[[53 63 16 61 75 51 70]
 [57 57  4 66 76 55 54]
 [55 66 14 65 78 49 63]] ==> 53, 63

[9217 8068 4582 7169 2939] ==> 9217, 2939

[[2962 7817 2327 3566 2348]
 [2191 8575 2094 3671 1481]] ==> 2962, 1481

[[28 17 51 80 46 13]
 [29 57 45 23 31 44]] ==> 28, 44

[[62 29 63 18 52]
 [95 15 43 54 48]] ==> 62, 48

[2 6 9 4 6 5 8] ==> 2, 8

[[-799  699   -6  143 -316  -80  117]
 [ 564 -291  592 -350 -497 -570 -873]] ==> -799, -873

[[3156 2724 7354 5718 4117 4117 7564]
 [7758 5023 4769 3625 3948 3948 4486]
 [9929 9437 4769 5148 7191 7191 4325]] ==> 3156, 4325

[[59 48 61 12 59]
 [51 80 28 62 25]
 [52 17 57 51 54]] ==> 59, 54

[[107 410 510 164 755 513]
 [451 395 504  35 629 659]] ==> 107, 659
---
[[+2.17, -1.19, -5.25, -1.21, -0.48, -0.05, +1.40], [+2.60, -1.28, -5.25, -0.74, -0.56, -0.11, +1.65], [-2.59, +1.36, -5.25, +1.62, +0.53, +0.13, -1.73]]: -1.73
[[+2.65, -3.81, +1.95, -0.32], [+1.50, -1.28, -1.12, -4.76], [+4.31, -0.18, +3.81, -2.18]]: -2.18
[[+0.44, +2.24, +3.13, +1.20], [-2.31, +1.35, +0.27, +4.31], [-2.56, +2.28, +1.34, +5.44]]: +5.44
[[+1.18, +2.30, +2.42, -4.62, -0.87, -5.59, +0.94], [+1.45, -2.10, +0.64, +0.71, -1.23, +0.01, +2.27], [+1.17, -0.68, -0.32, +2.32, -0.17, +2.65, +4.23]]: +4.23
[[-1.13, -2.57, +3.68, +0.63, -5.80], [-0.75, -2.36, +2.06, +0.26, -5.97], [-0.14, +0.88, -0.47, +1.80, -5.21]]: -5.21
[[+0.66, -0.74, -1.75, -0.55], [+2.18, -1.94, -4.25, -0.59], [+2.41, -2.34, -5.28, -1.13]]: -1.13
[[-4.47, -1.68, +1.00, +5.57], [-2.75, +2.78, -5.59, +2.33], [+3.94, +1.09, +4.25, -2.01]]: -2.01
[[+0.42, +0.26, -1.00, +1.41, +0.81], [+0.73, +0.43, -1.41, +1.89, +1.04], [-4.06, -2.73, -2.14, +4.97, +0.57]]: +0.57
[[-6.22, -0.02, +2.29, -3.87, -5.27], [-5.20, -0.28, +1.24, -2.61, -4.18], [-5.30, +1.35, -2.12, -3.75, -4.07]]: -4.07
[[+0.53, +0.17, +0.11, +0.20, +0.08, +0.23, +0.47], [+4.96, -1.63, +1.06, -1.66, -1.01, -3.33, -5.58], [+4.39, -1.51, +0.95, -1.45, -1.12, -2.94, -5.13]]: -5.13
---
[[+0.73 -1.12 -0.34 -0.05 +0.41 +0.56 +0.18]
 [-0.26 -6.19 +2.87 -1.80 -0.38 -4.89 -0.93]
 [-0.07 -0.38 +0.83 -0.19 +0.20 -0.93 -0.14]
 [+0.62 -1.52 +2.05 -0.41 +1.24 -1.77 -0.14]
 [+0.81 -0.15 -1.00 +0.26 +0.42 +1.55 +0.36]
 [-0.72 -3.03 +2.63 -1.15 -0.31 -4.01 -0.78]
 [-1.67 +3.38 -3.35 +0.72 -2.55 +2.64 +0.09]
 [-0.22 +0.73 -2.87 +0.40 -1.33 +2.58 +0.29]
 [-1.40 -2.28 -0.33 -0.84 -2.18 -1.74 -0.63]
 [+1.01 -1.98 +2.55 -0.47 +1.79 -2.03 -0.10]] gives -0.34

[[-0.83 -0.65 -0.53 +5.80 +4.64 -2.74 -1.17]
 [-0.41 -0.93 -0.29 +0.45 +0.12 -0.12 -1.59]
 [-0.91 +0.18 -0.06 +3.47 +0.49 +2.88 -1.71]
 [+0.38 +0.11 -0.12 +1.32 +2.94 -4.05 +1.64]
 [+0.24 -0.02 -0.18 +1.87 +3.22 -4.05 +1.30]
 [-0.31 -0.12 -0.11 +1.60 +0.89 +0.00 -0.55]] gives -0.53

[[-1.02 +0.03 -3.77 +2.34 +0.39 +1.56 +0.47 -0.09 -4.38]
 [-0.44 -0.03 -2.02 -0.01 +0.89 -1.11 -2.93 +0.00 +2.55]
 [+1.41 -0.06 +5.66 -2.61 -1.60 -0.61 +2.24 -0.12 +2.41]
 [+0.62 +0.00 +2.87 -0.43 -1.45 +1.17 +3.59 -0.16 -2.44]
 [-0.15 +0.02 -0.18 +1.04 -0.72 +1.65 +2.64 -0.14 -4.08]
 [-0.08 +0.02 +0.12 +0.90 -0.80 +1.62 +2.77 -0.14 -3.97]
 [-1.16 +0.03 -4.35 +2.49 +0.61 +1.44 -0.05 -0.07 -4.17]
 [+1.26 -0.04 +5.24 -1.92 -1.80 +0.23 +3.38 -0.15 +0.25]
 [+0.40 -0.06 +1.30 -1.52 +0.05 -1.49 -1.67 -0.03 +3.98]
 [+0.81 -0.06 +2.99 -2.14 -0.47 -1.46 -0.67 -0.05 +4.16]
 [+0.80 -0.06 +2.98 -2.13 -0.47 -1.46 -0.67 -0.05 +4.14]
 [+0.55 -0.06 +1.93 -1.76 -0.14 -1.50 -1.33 -0.04 +4.09]] gives -3.77

[[-0.04 -0.28 -1.25 -0.24 +1.23 -0.56 +0.28 -0.39 -0.43 -1.27 -0.15 -2.07
  +0.36 +0.31 +0.66]
 [-1.75 -0.85 +1.90 +3.39 +2.08 -1.97 +0.03 +1.15 -0.92 -0.93 +0.30 -2.53
  -2.41 -3.32 +5.16]
 [-0.02 +0.09 +0.56 +0.97 -0.66 +0.19 -0.11 +0.98 +0.73 +0.48 +0.48 +0.57
  -1.09 +0.24 +0.30]
 [-0.06 +0.12 +0.72 -1.23 -0.17 +0.21 -0.16 -1.25 -0.90 +0.66 -0.70 +1.40
  +1.38 -1.11 -1.00]
 [+0.05 +0.09 +0.32 +0.76 -0.58 +0.19 -0.08 +0.84 +0.69 +0.35 +0.43 +0.41
  -0.90 +0.39 +0.15]
 [+0.37 -0.31 -2.68 +0.57 +1.21 -0.52 +0.51 +0.87 +0.80 -2.08 +0.63 -3.58
  -0.81 +2.36 +0.97]
 [-0.44 -0.41 -0.35 +2.23 +0.91 -0.85 +0.20 +1.59 +0.63 -1.10 +0.80 -2.42
  -2.10 +0.24 +2.60]
 [-0.11 -0.20 -0.50 +1.36 +0.41 -0.40 +0.15 +1.15 +0.66 -0.72 +0.62 -1.54
  -1.39 +0.65 +1.38]
 [+1.14 -0.16 -4.60 -0.94 +1.23 -0.09 +0.74 +0.26 +1.04 -2.73 +0.50 -4.23
  +0.33 +4.26 -0.69]
 [-0.38 -0.72 -2.03 +2.97 +2.02 -1.44 +0.56 +2.28 +1.06 -2.68 +1.25 -5.22
  -2.88 +1.50 +3.84]
 [+0.88 -0.18 -3.85 -1.34 +1.35 -0.18 +0.63 -0.43 +0.32 -2.38 +0.07 -3.57
  +0.95 +3.09 -0.73]] gives -1.25

[[-0.56 -0.80 -0.42 +0.43 -0.96 -0.87 -0.73 -0.94 +0.28 +1.02]
 [+2.96 +4.19 -5.94 -4.02 -0.71 +1.66 +0.43 -2.93 +1.14 +1.39]
 [+0.29 +2.80 -3.07 -4.12 -0.72 +1.80 -2.86 +2.66 +2.10 +3.31]
 [-2.51 +0.78 +0.79 +0.14 -0.78 -0.65 -2.37 +1.25 -2.25 +0.78]
 [+0.14 +2.10 -0.33 -0.24 +0.54 +0.40 +0.81 -0.89 -2.45 -1.60]
 [-5.09 -1.46 +0.53 +1.23 -3.43 -2.98 -5.54 +0.43 -1.72 +4.07]
 [-0.55 -2.01 +0.66 +2.83 -0.81 -2.12 +1.18 -3.69 -1.44 -1.02]
 [-1.32 -1.86 +2.98 +3.48 +0.37 -1.71 +1.42 -1.59 -2.88 -2.58]
 [+0.67 +0.58 +1.22 +0.68 +1.43 +0.54 +1.96 -0.09 -1.50 -2.55]
 [-0.08 +1.07 +1.80 -0.50 +1.66 +1.38 +0.32 +3.09 -0.81 -1.49]] gives -0.42
---
[-0.18, -0.13, 0.05, 0.07, 0.18, -0.17, 0.01] >> -0.18

[[0.140, -0.085, 0.083, -0.064, 0.034],
 [0.133, 0.020, 0.083, -0.148, -0.080],
 [-0.007, -0.018, 0.083, -0.001, -0.003]] >> -0.007

[-12.326, 13.973, -14.129, -6.622, -16.543] >> -12.326

[-0.40, -1.02, 1.39, 0.68, 1.11, -0.48] >> -0.40

[-17.347, -2.572, -7.783, 17.580] >> -17.347

[[-1.45, 0.70, 0.70, 0.84, 1.40],
 [0.43, 0.01, 0.01, 1.44, -0.16]] >> 0.43

[-17.2, -0.1, 13.4, 13.9, 3.0] >> -17.2
